(in the rows, 128 means zero)
Each path below is one point turned by a fixed rotation once a step. After each direction that follows a path, write how fast that rotation turns it, in deg/step (0 if it stays still).
Each turn is a multiple of 5 degrees from 10 to 175, or 0.
Each row of a path follows its step; steps can be skipped.
Path 1:
step 0: [125 119 130 132 145 121 120 131 127 134 125 125 121 136 127 130 130 129
 133 137 113 135 145 120 127 140 114 120 143 138 125 133 132 123 140]
step 1: [125 118 119 113 139 138 124 126 121 133 120 134 130 136 114 130 139 140
 128 127 123 141 131 126 117 132 129 122 137 120 139 147 131 126 124]
step 2: [135 112 122 123 129 124 130 124 128 138 129 134 121 121 121 121 131 135
 130 109 127 114 131 129 118 127 138 104 133 122 120 138 125 136 128]
step 3: [135 107 130 116 122 138 131 125 132 128 129 126 112 127 120 141 115 125
 129 128 131 108 128 129 116 130 122 124 123 135 126 127 141 122 128]
step 4: [134 129 123 135 138 143 124 127 122 114 133 114 117 139 124 135 124 139
 129 124 121 120 132 125 125 127 140 125 122 134 130 123 142 121 148]
step 5: [133 128 120 118 126 127 128 107 119 123 117 116 129 143 125 138 127 141
 125 122 133 126 128 144 135 127 141 133 125 121 140 123 127 137 133]
step 6: [138 123 123 131 134 113 139 120 115 138 114 107 132 131 132 128 124 128
 126 132 132 117 131 126 127 122 128 122 120 132 115 117 119 140 130]
step 7: [128 118 121 133 132 136 129 125 119 129 124 119 137 134 139 139 124 130
 115 140 134 131 116 123 117 135 112 131 109 142 125 135 126 132 124]
step 8: [129 125 127 142 141 130 112 123 137 131 137 123 135 141 143 130 125 140
 123 122 124 142 113 122 127 134 136 115 128 137 126 124 121 132 124]
Directions:
[129 128 129 128 131 125 134 134 126 127 127 131 125 123 130 129 126 130
 131 129 130 125 122 131 124 135 127 128 125 127 127 127 126 131 129] : 90
[132 129 128 129 128 126 124 127 129 130 126 128 126 128 125 133 123 122
 133 133 125 125 129 131 129 126 127 125 131 129 127 126 125 132 124] : 115
Path 2:
step 0: [132 115 122 129 119 117 128 134 134 124 122 128 123 129 124 134 136 124
 121 122 128 139 117 135 119 131 121 127 125 130 136 137 102 126 125]
step 1: [108 129 128 136 123 116 137 125 131 136 138 130 126 118 139 134 129 132
 121 132 140 124 127 122 118 125 139 126 130 134 124 132 122 130 142]
step 2: [133 120 137 129 122 111 123 120 131 134 133 120 128 111 132 124 131 117
 131 139 121 139 134 125 138 130 124 131 119 117 130 122 120 119 127]
step 3: [137 131 126 142 123 128 117 119 124 127 139 128 130 130 136 136 143 128
 123 110 140 134 127 122 127 122 127 140 127 126 130 124 124 140 138]
step 4: [138 119 106 124 114 115 130 133 135 129 126 127 139 125 133 132 127 129
 127 133 143 134 127 125 133 128 126 123 128 133 122 132 117 124 117]
step 5: [118 134 127 136 125 129 124 114 137 140 135 118 127 133 130 138 121 126
 124 130 139 116 132 126 132 120 134 127 125 110 124 136 119 123 136]
step 6: [134 109 123 125 129 120 112 121 120 131 140 129 127 122 125 136 132 124
 132 125 121 142 128 136 125 127 135 128 134 117 131 135 123 116 122]
step 7: [124 131 132 148 123 134 131 124 122 126 136 133 135 129 135 139 128 130
 137 130 142 135 127 129 125 117 130 127 141 133 136 127 109 137 127]
step 8: [118 122 118 136 130 114 118 140 139 126 122 122 142 120 140 129 121 118
 131 132 133 135 133 139 138 134 128 125 129 127 125 128 125 118 131]
Directions:
[128 130 131 127 128 127 120 128 130 127 127 128 125 131 130 128 131 127
 130 125 121 125 127 129 131 129 125 133 128 122 126 129 126 124 131] : 115
[134 127 125 132 126 129 124 127 131 126 126 123 130 129 126 123 127 130
 127 127 132 126 128 127 132 132 127 130 127 130 123 126 131 132 128] : 65
[130 125 128 125 131 129 127 129 126 125 130 122 127 131 132 130 129 127
 133 128 128 130 128 127 125 123 120 127 128 133 127 131 127 132 130] : 100
Path 3:
step 0: [133 133 136 138 132 133 138 132 123 108 125 123 142 142 127 131 131 123
 136 133 126 128 122 109 131 125 133 131 125 126 122 117 125 126 118]
step 1: [136 140 129 142 132 129 132 139 122 128 133 118 140 127 133 115 128 118
 134 144 115 133 134 112 130 125 129 120 122 133 125 127 134 136 129]
step 2: [138 143 122 136 134 125 125 128 124 139 144 132 128 137 120 118 134 133
 133 140 129 128 120 110 131 127 137 129 136 130 129 119 129 140 125]
step 3: [132 144 127 127 132 123 134 127 130 130 126 121 144 128 121 122 131 138
 134 134 133 120 120 107 122 127 128 136 128 131 131 110 127 117 120]
step 4: [131 139 142 132 127 125 140 128 118 123 135 120 135 123 123 121 123 127
 130 138 124 140 125 111 130 139 135 122 117 137 123 117 126 117 128]
step 5: [144 143 136 130 129 127 132 133 128 129 143 126 126 144 120 127 137 128
 128 139 117 135 128 123 127 119 131 116 120 136 121 121 131 126 118]
step 6: [142 145 125 132 138 130 132 132 137 138 140 133 133 125 130 124 127 127
 125 135 120 126 121 115 132 117 116 135 125 126 122 110 128 124 130]
step 7: [137 146 137 135 134 118 142 124 126 132 135 126 127 125 136 123 126 136
 123 124 125 122 121 112 139 136 131 132 124 138 139 116 125 127 126]
step 8: [125 133 136 124 135 122 137 130 129 141 131 116 131 144 123 129 127 136
 125 127 118 137 130 110 138 127 132 124 121 139 129 122 134 114 119]
Directions:
[130 128 126 131 129 124 130 131 126 124 124 127 128 128 131 133 125 133
 129 126 133 132 130 125 130 132 125 125 121 127 128 128 128 128 128] : 100
[127 128 132 129 124 128 132 130 127 121 129 123 128 124 131 126 126 131
 128 126 122 125 130 128 127 129 131 133 129 125 129 126 130 128 132] : 110
Path 4:
step 0: [126 141 132 131 124 116 118 132 134 138 128 137 123 117 127 136 134 113
 131 143 143 128 134 123 132 128 132 126 126 131 129 137 115 128 141]
step 1: [136 121 111 134 131 137 126 128 129 125 124 139 126 125 139 142 123 137
 121 121 128 124 137 116 128 131 134 135 142 135 144 123 130 132 136]
step 2: [131 133 130 127 126 116 126 133 121 134 132 141 118 124 127 132 132 124
 118 139 117 135 130 126 141 124 142 113 130 128 125 138 126 110 135]
step 3: [127 128 118 133 135 126 117 122 130 135 119 120 129 120 146 147 122 122
 129 129 134 123 121 137 129 127 130 123 139 133 135 123 121 136 142]
step 4: [132 125 123 130 132 136 118 133 123 133 131 136 141 135 125 127 140 135
 126 131 119 124 137 124 135 132 148 128 132 138 132 130 119 107 130]
step 5: [131 132 124 138 127 121 123 120 113 133 132 128 116 110 135 129 132 127
 139 122 126 127 122 135 132 131 139 121 133 122 127 139 123 138 143]
step 6: [128 120 125 137 138 135 130 143 135 134 120 120 132 130 140 131 141 129
 129 135 125 119 135 114 128 126 129 119 136 141 131 129 113 126 133]
step 7: [130 117 116 131 113 124 110 125 125 122 140 130 125 122 126 128 135 135
 126 127 120 136 127 126 141 120 141 128 123 121 138 137 118 133 136]
step 8: [139 139 125 137 137 129 137 128 126 140 132 132 132 127 149 129 133 133
 127 123 121 123 131 131 131 114 117 111 135 127 128 130 117 129 135]
Directions:
[123 126 126 129 125 128 128 131 129 128 128 126 133 127 127 134 131 128
 131 131 131 133 129 127 122 126 130 132 132 129 130 123 125 128 124] : 125
[125 134 128 126 127 129 129 126 123 128 130 132 127 129 127 130 130 125
 132 132 127 130 123 128 128 130 124 124 128 123 130 127 124 131 131] : 140
Path 5:
step 0: [131 128 137 122 121 133 132 145 119 137 117 131 126 134 136 126 141 144
 126 131 131 109 128 125 131 132 120 137 140 121 139 140 114 125 133]
step 1: [127 144 128 114 124 133 129 146 133 129 128 131 119 131 131 135 139 128
 134 131 143 142 123 120 125 123 132 121 127 117 140 144 131 115 130]
step 2: [134 122 126 119 124 125 139 129 129 143 130 117 124 117 124 139 140 122
 126 125 137 139 123 119 139 132 127 129 136 136 146 137 109 131 119]
step 3: [130 124 128 118 128 143 141 127 131 118 127 132 136 118 134 132 129 117
 123 114 131 126 113 122 120 130 147 129 122 132 151 130 123 127 136]
step 4: [137 124 133 121 131 129 141 149 128 122 122 116 135 126 124 135 117 129
 124 131 131 107 126 125 133 138 148 127 135 128 129 135 117 132 119]
step 5: [131 134 131 105 126 129 125 130 118 120 126 122 123 129 131 131 126 133
 118 134 134 123 129 116 107 140 134 121 138 111 138 132 132 138 136]
step 6: [133 138 127 131 122 120 122 130 126 123 120 116 121 145 130 125 122 130
 123 134 134 138 118 112 125 131 134 131 130 122 140 135 108 131 111]
step 7: [132 126 114 121 128 125 116 122 134 117 129 131 124 126 144 139 118 120
 120 128 134 146 130 127 132 135 138 126 135 133 141 139 116 139 141]
step 8: [128 126 119 134 126 117 138 122 144 117 111 118 138 132 127 137 130 135
 124 116 133 125 132 122 125 121 146 121 129 137 135 126 119 144 129]
Directions:
[130 126 128 125 130 133 126 131 131 122 127 130 125 131 133 123 128 128
 127 129 124 127 129 129 134 128 130 130 126 131 126 132 125 125 129] : 110
Path 6:
step 0: [131 141 132 121 138 119 127 118 125 121 134 112 136 133 152 120 132 120
 134 133 116 132 129 131 131 116 137 132 137 120 133 135 130 123 135]
step 1: [111 125 138 126 148 124 135 129 124 123 127 121 145 144 135 135 136 134
 134 118 144 135 128 123 136 129 127 141 126 134 120 129 123 127 128]
step 2: [124 123 132 140 123 143 124 142 141 143 143 125 133 130 144 140 144 119
 128 119 132 127 133 125 129 114 124 133 132 129 131 126 125 132 136]
step 3: [133 130 138 135 132 130 131 136 131 137 145 111 130 118 126 122 130 144
 126 126 130 110 124 133 153 126 135 121 125 133 132 135 127 125 127]
step 4: [125 148 130 114 123 131 134 127 127 120 135 117 136 113 124 149 128 131
 129 131 129 124 120 133 136 116 129 137 120 115 123 114 126 127 135]
step 5: [136 129 121 121 137 115 130 121 126 145 127 121 145 134 123 127 129 122
 137 123 118 130 127 114 135 107 134 136 132 115 130 133 125 118 132]
step 6: [128 131 137 128 136 113 126 126 117 132 125 124 139 129 139 135 130 120
 138 118 143 115 138 133 131 127 120 135 132 131 115 142 131 138 144]
step 7: [127 112 145 132 128 123 123 130 146 128 127 115 136 130 150 134 140 139
 126 127 124 124 129 129 125 121 124 124 129 124 125 117 125 122 143]
step 8: [121 129 140 129 136 137 133 127 136 143 132 134 123 127 116 137 138 142
 132 115 141 109 121 124 138 127 127 131 125 129 133 124 131 111 132]
Directions:
[127 128 125 131 126 134 127 128 129 127 127 125 127 124 124 132 125 134
 127 131 128 123 124 128 127 127 134 128 131 127 132 129 131 127 129] : 70
[125 124 126 127 123 125 130 130 127 123 128 126 130 125 127 132 127 128
 131 125 132 132 126 126 128 130 131 125 125 129 126 124 126 134 132] : 140
[131 130 124 123 124 130 123 131 133 127 134 130 130 127 126 128 131 133
 127 127 130 131 128 127 133 131 124 129 129 131 129 129 132 127 126] : 60
[122 123 126 132 127 130 129 126 129 124 131 132 127 126 132 129 131 128
 130 126 129 127 129 131 130 126 128 127 126 132 129 131 123 121 128] : 60
Path 7:
step 0: [126 117 121 123 134 114 131 111 130 126 124 131 142 118 125 140 120 138
 133 134 133 141 108 118 146 123 129 132 137 132 127 131 128 128 137]
step 1: [124 119 138 129 117 127 117 119 116 140 117 121 123 122 149 127 111 145
 119 130 121 129 140 121 136 119 122 126 126 129 128 131 121 136 130]
step 2: [134 147 132 116 136 136 115 127 118 136 137 133 132 128 133 140 123 136
 145 137 134 136 141 129 117 132 133 139 126 125 135 143 117 131 124]
step 3: [121 135 119 129 129 139 143 120 113 120 141 126 123 115 129 133 124 122
 133 132 123 138 124 132 137 114 134 127 128 119 147 136 146 126 134]
step 4: [137 116 118 129 124 140 124 132 116 121 141 127 126 125 139 132 116 126
 119 145 131 120 114 123 130 123 121 116 147 139 122 134 123 132 118]
step 5: [141 133 137 139 138 128 123 139 112 122 118 131 132 137 130 133 133 133
 133 153 128 130 128 115 145 129 121 133 115 130 120 131 127 129 138]
step 6: [129 116 135 125 128 133 120 135 109 137 134 128 120 139 137 131 141 125
 132 118 131 135 135 136 123 109 115 133 115 125 131 133 146 129 123]
step 7: [144 136 123 133 116 136 127 136 110 119 132 132 122 126 120 114 136 109
 132 129 130 131 138 132 114 133 134 120 141 123 128 139 126 118 122]
step 8: [138 130 116 127 141 111 141 130 131 111 133 138 131 134 132 131 135 110
 134 133 136 128 123 123 143 119 129 121 136 127 116 118 138 122 127]
Directions:
[130 127 129 126 128 132 130 126 126 128 130 134 124 125 127 131 133 127
 127 123 125 129 126 129 124 131 129 134 124 130 132 129 127 128 130] : 95
[133 124 131 125 129 128 130 123 129 125 128 125 130 128 125 125 127 130
 130 132 121 127 125 130 131 129 125 128 126 134 126 126 129 129 126] : 80
[134 134 130 129 124 127 125 130 131 131 129 134 129 128 124 127 123 128
 132 132 130 126 125 126 127 131 128 130 129 129 128 127 131 125 130] : 135
Path 8:
step 0: [125 132 131 122 142 127 116 134 146 123 124 133 142 126 132 131 136 131
 138 123 132 133 120 136 143 131 108 127 126 142 113 126 123 129 127]
step 1: [130 128 125 119 122 130 118 131 133 122 125 130 129 123 121 104 139 138
 131 108 123 134 128 139 131 114 121 123 119 137 128 142 117 131 130]
step 2: [137 138 131 135 126 142 142 130 133 123 116 119 133 124 123 114 132 118
 127 112 138 137 134 132 131 123 123 129 137 135 127 145 130 115 116]
step 3: [126 124 123 129 130 128 143 134 133 127 116 134 115 137 138 113 120 112
 110 115 133 127 126 131 128 133 122 126 134 144 124 134 134 129 140]
step 4: [125 129 124 122 130 134 119 122 129 127 131 134 132 127 140 131 119  95
 116 118 141 133 132 127 136 118 128 134 121 133 134 125 119 131 133]
step 5: [125 125 124 123 129 127 136 136 140 134 124 132 121 115 138 124 123 122
 119 128 124 142 145 129 137 134 130 127 120 121 142 121 101 129 126]
step 6: [126 133 114 119 144 119 139 130 136 134 135 123 121 125 139 121 122 127
 136 124 139 127 118 128 137 130 133 135 126 118 124 127 111 115 112]
step 7: [120 144 114 129 117 119 124 139 133 141 125 125 126 129 129 129 119 131
 123 118 130 121 112 149 124 137 121 129 110 123 132 128 125 120 121]
step 8: [125 135 117 114 129 144 120 130 138 135 118 123 133 122 129 133 128 119
 127 139 126 120 122 139 126 128 136 115 117 124 130 145 133 109 129]
Directions:
[126 125 129 125 126 124 129 123 133 130 128 126 131 126 128 129 123 127
 130 126 127 130 127 120 125 132 128 130 126 131 128 126 125 130 126] : 55
[130 128 127 129 128 125 133 129 124 127 124 129 127 127 125 122 126 129
 130 129 129 129 126 126 126 127 126 131 132 127 129 121 129 120 127] : 95
Path 9:
step 0: [122 133 113 122 136 130 126 128 135 141 116 128 119 125 112 107 112 138
 121 136 137 123 128 127 137 130 137 131 134 124 131 130 128 130 130]
step 1: [118 122 116 127 130 128 135 123 127 129 123 129 119 128 137 119 126 130
 117 123 123 118 121 113 137 142 135 137 145 138 130 122 130 109 130]
step 2: [121 125 130 120 144 128 131 125 141 123 127 120 132 125 118 142 133 146
 122 124 122 111 130 117 133 124 133 127 142 138 131 128 138 128 129]
step 3: [113 136 137 127 132 121 125 128 132 133 120 124 122 124 125 145 127 140
 127 125 134 125 138 142 126 138 132 138 150 123 123 113 123 126 124]
step 4: [130 135 125 128 134 129 125 114 139 127 107 137 123 131 127 142 120 134
 123 132 135 120 109 133 118 129 134 126 131 127 115 128 116 118 126]
step 5: [116 125 131 123 127 131 113 119 133 127 118 127 132 131 122 135 125 124
 112 128 126 138 130 121 120 129 134 113 130 138 137 120 116 109 116]
step 6: [124 128 127 126 138 112 125 134 122 126 130 130 127 113 113 128 130 130
 118 141 141 119 130 124 114 123 142 119 124 143 129 116 121 126 127]
step 7: [122 128 118 131 128 110 139 123 126 134 111 123 112 116 118 124 132 114
 133 129 124 121 130 135 136 118 133 122 135 129 132 122 117 123 119]
step 8: [122 119 114 114 120 117 135 114 140 131 120 124 123 135 118 123 122 135
 138 129 126 122 119 118 126 138 133 123 129 136 135 120 119 142 127]
Directions:
[127 129 127 123 131 134 126 127 131 128 122 126 129 124 125 127 130 127
 130 127 124 133 133 130 131 127 128 124 126 125 129 129 131 128 127] : 145
[131 124 131 129 127 127 126 121 132 128 130 123 126 132 127 131 129 127
 126 127 125 127 127 127 132 124 127 126 128 130 132 133 125 129 127] : 125
[133 133 129 124 126 129 127 131 131 132 129 124 124 125 128 126 130 125
 128 129 132 125 129 132 127 128 126 130 133 129 126 131 123 129 127] : 100
[125 128 128 134 124 128 128 124 127 126 128 130 130 127 121 125 130 130
 129 129 125 124 131 136 129 129 128 129 128 127 125 130 125 129 132] : 95
Path 10:
step 0: [122 131 119 137 142 131 124 111 137 136 131 137 128 123 122 125 123 118
 126 142 137 145 119 117 124 135 121 135 116 109 124 125 129 121 111]
step 1: [130 131 126 135 137 131 114 124 134 131 123 131 125 125 134 132 100 118
 116 141 140 138 130 109 116 134 137 129 135 127 116 122 122 120 123]
step 2: [113 122 124 116 133 132 112 116 134 131 128 130 142 134 135 129 113 119
 118 129 135 120 121 120 118 128 129 129 125 130 117 123 136 101 126]
step 3: [114 129 134 108 134 136 114 111 137 129 125 124 134 133 114 119 109 112
 121 126 138 128 129 126 129 131 116 110 130 125 124 126 121 127 128]
step 4: [133 140 135 106 136 141 117 117 137 135 137 146 128 124 120 122 126 129
 116 127 139 127 131 123 128 112 128 119 123 128 122 108 125 126 125]
step 5: [126 140 121 126 148 143 125 121 136 123 124 145 137 128 121 118 136 118
 122 134 132 134 125 128 127 111 122 125 139 112 118 127 119 118 113]
step 6: [147 142 124 130 137 143 120 126 143 124 129 136 120 121 131 128 109 119
 119 141 135 129 110 128 131 126 115 130 132 117 118 130 129 121 123]
step 7: [131 132 121 126 131 136 134 119 136 127 122 140 141 134 139 139 112 115
 120 148 129 121 125 105 128 120 113 130 130 130 127 122 130 115 130]
step 8: [123 123 116 110 132 142 133 111 142 126 114 126 137 130 124 131 106 119
 119 131 130 119 118 130 126 126 127 141 132 132 123 124 114 124 137]
Directions:
[124 125 124 127 131 129 127 128 130 126 125 128 132 128 129 125 132 129
 127 126 125 126 125 135 126 127 133 131 131 127 125 133 128 124 128] : 120
[122 124 126 124 126 129 128 127 126 126 131 126 123 133 132 127 125 130
 126 125 131 124 129 130 126 125 127 124 127 129 132 127 123 129 127] : 60
